In the data rows, the value 500 means zero.
Some points, each followed by its number:
"240 245 225 249 265 194 290 229 221 293 339 235 366 408 340 171 268 175 170 263 91 258 346 302
 270 351 298 300 321 239 272 352" 0
"365 388 457 386 464 281 384 390 358 395 449 430 465 521 596 434 290 365 418 379 267 418 470 472
 386 379 415 416 503 517 449 485" 1
"414 486 595 536 304 377 494 362 440 493 431 422 194 493 436 559 340 544 521 384 595 548 441 568
 455 444 321 305 374 535 447 379" 2
"458 447 527 422 522 609 500 548 449 627 524 478 546 384 498 612 492 499 444 433 524 568 495 530
 493 424 532 559 474 480 500 465" 3
"652 568 486 548 546 619 548 612 481 627 678 572 681 650 688 542 526 501 466 463 393 652 655 652
 607 629 518 620 654 476 563 504" 4
"369 412 271 367 329 383 312 184 436 270 297 284 194 319 317 407 295 352 435 428 315 380 431 358
 394 324 394 298 310 261 367 288" 5
"615 418 460 522 589 566 500 594 488 419 478 440 567 467 535 563 579 455 613 563 431 478 638 475
 552 587 537 616 555 480 466 545" 6
"499 603 542 565 675 521 642 637 643 456 417 592 529 453 528 536 731 594 544 599 597 506 562 461
 580 530 520 512 517 508 531 635" 7
"475 363 434 320 262 353 476 437 349 430 443 397 488 329 376 464 449 391 451 337 402 457 421 569
 381 328 318 463 426 386 438 363" 8
"372 390 425 454 402 504 472 472 447 476 482 429 470 428 458 551 370 487 442 381 454 449 330 446
 531 499 437 450 406 457 533 590" 9
"647 499 550 651 448 572 597 496 568 626 670 567 617 593 671 617 516 582 470 591 543 661 650 631
 572 513 517 533 676 565 540 667" 10
"641 526 490 483 577 552 577 545 431 520 596 466 588 519 422 577 525 524 471 522 447 621 541 547
 566 497 502 498 507 503 496 504" 11
"713 544 549 629 613 697 655 686 654 652 744 664 740 539 688 685 633 587 604 583 620 673 695 696
 710 615 686 632 706 655 763 791" 12
"523 603 413 498 492 559 561 553 446 536 551 479 569 534 460 483 503 532 562 592 492 503 494 500
 506 497 502 498 507 503 496 504" 13
"552 482 392 413 540 573 509 580 406 571 560 478 514 423 474 672 464 435 596 443 522 462 517 523
 577 605 538 565 400 438 536 482" 14
"427 417 540 569 477 467 470 256 464 461 427 492 349 477 377 374 403 480 384 406 479 476 508 430
 323 357 415 481 356 572 424 392" 15
"491 492 464 448 501 533 483 517 472 535 484 489 436 462 382 569 466 561 567 543 625 535 515 519
 582 498 427 447 349 422 569 449" 16
"537 402 593 595 603 590 617 406 510 583 584 430 473 575 617 517 525 375 462 499 528 610 531 534
 497 568 537 484 474 624 459 574" 17
"683 572 579 605 630 533 537 426 756 503 505 456 415 563 652 566 427 550 506 503 492 503 494 500
 506 497 502 498 507 503 496 504" 18
"438 401 543 469 492 613 446 430 738 384 498 558 396 432 588 637 482 431 467 468 658 589 457 342
 515 457 555 378 543 440 420 458" 19
"602 803 736 758 609 562 599 610 702 743 652 635 518 759 699 620 537 781 676 640 755 652 528 733
 611 722 647 644 639 687 625 643" 20
"434 496 445 350 470 475 389 628 492 537 532 513 607 575 569 413 495 452 435 412 417 451 582 564
 458 447 502 570 507 503 496 504" 21
"593 452 259 406 528 528 401 412 471 367 514 345 588 336 588 580 459 242 465 432 293 503 660 468
 532 498 544 424 505 461 448 579" 22
"698 476 659 696 538 692 676 456 620 675 636 617 572 714 729 711 629 521 570 587 660 671 723 653
 502 556 645 625 655 626 570 595" 23
"565 598 426 505 579 554 582 572 527 539 508 412 544 559 385 366 491 601 578 671 498 501 365 540
 618 538 474 519 347 471 568 519" 24
"401 517 563 555 397 381 448 419 587 427 396 521 261 439 258 490 351 599 380 461 708 374 320 447
 267 356 402 272 432 444 503 324" 25
"467 511 513 547 512 474 399 414 399 621 580 456 350 570 621 369 428 438 481 420 384 560 368 547
 505 507 463 461 489 559 387 503" 26
"588 559 394 470 515 496 357 509 553 661 609 398 477 582 676 324 516 469 532 415 326 593 283 546
 545 581 549 479 543 655 485 446" 27
"579 558 510 605 486 484 472 484 546 564 564 555 476 619 553 531 477 588 605 517 602 571 494 500
 506 497 502 498 507 503 496 504" 28
"657 534 566 523 457 618 543 594 516 502 594 595 566 492 554 726 612 530 571 518 590 560 588 637
 664 554 494 510 447 507 620 555" 29
"653 583 661 656 464 419 634 346 652 464 462 496 488 626 544 359 616 625 568 651 470 683 627 552
 481 442 413 388 608 354 496 585" 30
"506 531 618 597 564 560 571 551 533 619 683 574 669 559 611 471 572 498 457 477 475 575 638 585
 538 600 559 708 674 596 566 591" 31
"366 399 570 549 341 422 470 363 387 519 391 448 400 492 380 520 322 544 447 382 552 325 530 512
 469 409 393 386 370 416 408 473" 32
"789 624 650 690 595 672 660 689 652 661 744 659 582 616 775 810 646 557 670 647 668 667 832 647
 621 656 716 721 757 715 730 648" 33
"551 597 669 582 623 474 555 549 458 669 509 544 560 702 511 504 523 643 615 543 511 533 550 590
 382 501 513 594 585 696 556 415" 34
"535 542 394 485 382 380 482 317 477 415 484 405 313 431 405 431 324 554 479 512 535 487 313 389
 531 405 379 350 292 410 467 450" 35
"320 493 425 335 477 425 409 394 456 352 353 424 436 410 142 261 420 547 378 494 458 412 301 305
 395 328 361 361 325 429 461 258" 36
"476 513 339 279 386 353 386 455 187 473 508 357 642 434 368 449 377 358 340 281 346 389 494 500
 506 497 502 498 507 503 496 504" 37
"490 391 460 360 308 353 448 512 230 462 526 443 564 424 515 428 475 371 339 352 350 389 490 503
 354 348 406 394 516 312 335 452" 38
"483 535 344 511 499 349 463 443 440 508 496 366 399 578 372 374 350 543 565 495 516 480 313 564
 575 536 434 395 303 390 464 498" 39
"441 363 415 439 330 353 477 409 337 470 569 495 648 481 546 437 492 358 310 403 347 553 496 562
 524 498 433 462 583 340 474 586" 40
"471 306 562 502 538 635 598 374 452 461 459 523 437 364 492 510 651 372 389 428 476 519 565 440
 277 380 585 426 528 601 385 375" 41
"649 571 726 761 689 620 629 503 578 698 638 575 617 728 630 654 584 601 506 503 492 503 494 500
 506 497 502 498 507 503 496 504" 42
"557 584 673 715 634 550 614 662 559 618 667 625 727 716 652 579 491 631 539 548 577 595 623 686
 556 605 585 659 713 622 583 743" 43
Which three points above are nearest to each new point? Their numbers follow each, nearest first.
"636 421 418 538 456 483 491 442 465 452 615 489 429 461 587 569 510 391 494 531 540 412 617 546
 636 483 527 431 551 396 482 563" 6 14 11
"425 550 570 504 472 380 510 396 484 452 293 496 413 457 293 288 536 605 473 570 559 418 314 392
 454 349 482 409 291 409 417 321" 36 35 15
"423 588 576 607 409 413 509 546 502 607 580 520 477 554 597 452 441 515 463 386 507 571 454 642
 534 470 455 495 552 529 538 647" 28 26 13
"461 346 344 357 357 380 426 381 193 414 503 367 443 348 408 396 428 326 449 316 331 396 501 438
 361 388 391 502 403 400 441 414" 8 38 37
"571 400 607 615 504 724 652 490 601 518 503 580 602 528 602 590 660 492 426 532 597 538 547 496
 530 505 555 484 573 545 528 572" 17 10 29
"639 709 597 446 583 473 496 490 589 478 490 536 475 629 446 534 649 585 599 595 522 607 567 503
 471 478 565 522 493 559 549 354" 28 34 13
"512 617 594 555 576 601 522 621 590 508 521 577 591 497 531 575 651 566 563 599 513 515 548 478
 477 563 623 578 567 627 494 468" 7 13 6
"431 430 322 351 477 381 461 477 412 384 369 363 356 263 355 530 515 434 492 539 507 349 407 346
 506 463 463 486 292 341 444 344" 35 9 8
"245 430 211 201 452 373 263 523 515 382 270 387 323 288 206 274 540 479 425 445 469 324 236 357
 500 427 348 433 235 370 382 206" 36 5 8
"486 463 420 336 490 576 458 721 537 359 414 524 585 403 552 514 524 473 494 540 461 454 539 420
 417 627 513 517 551 583 469 538" 6 21 13
"318 393 417 391 501 388 389 495 493 208 269 476 389 381 377 409 480 442 387 399 374 342 469 265
 280 480 481 467 510 402 382 338" 36 1 15
"646 592 509 698 508 601 685 455 679 643 525 585 558 567 538 544 462 634 605 696 692 647 494 500
 506 497 502 498 507 503 496 504" 28 18 10
"402 375 438 422 197 327 408 299 406 474 489 470 341 378 377 420 384 380 421 329 390 395 451 522
 302 336 334 316 461 410 493 390" 8 32 38
"452 498 393 517 422 472 497 501 357 547 539 446 566 495 546 514 558 549 505 460 517 540 532 590
 440 398 455 494 579 406 551 530" 13 3 21
"503 495 459 499 489 455 552 522 451 507 533 478 549 587 543 426 402 519 461 409 453 486 461 565
 555 603 461 408 559 567 469 611" 13 26 11
"277 355 331 316 447 266 199 462 361 159 182 336 385 288 286 399 434 291 415 380 301 178 471 262
 385 365 322 457 368 324 496 504" 5 36 1
"317 349 201 215 485 515 232 525 533 321 205 403 185 253 185 205 503 435 491 487 412 342 156 225
 510 421 464 365 196 368 321 267" 36 5 35
"457 556 670 544 604 498 566 618 462 602 624 498 673 594 619 619 622 532 506 508 485 528 628 577
 503 544 577 689 667 637 541 540" 31 34 43
"334 241 179 248 297 313 180 271 332 204 285 261 307 297 265 107 347 231 254 306 229 272 244 235
 263 497 502 498 507 503 496 504" 0 5 36
"273 600 359 263 473 380 353 702 423 227 168 583 429 246 93 286 691 635 598 616 580 299 367 329
 349 318 378 515 363 298 383 81" 36 25 8
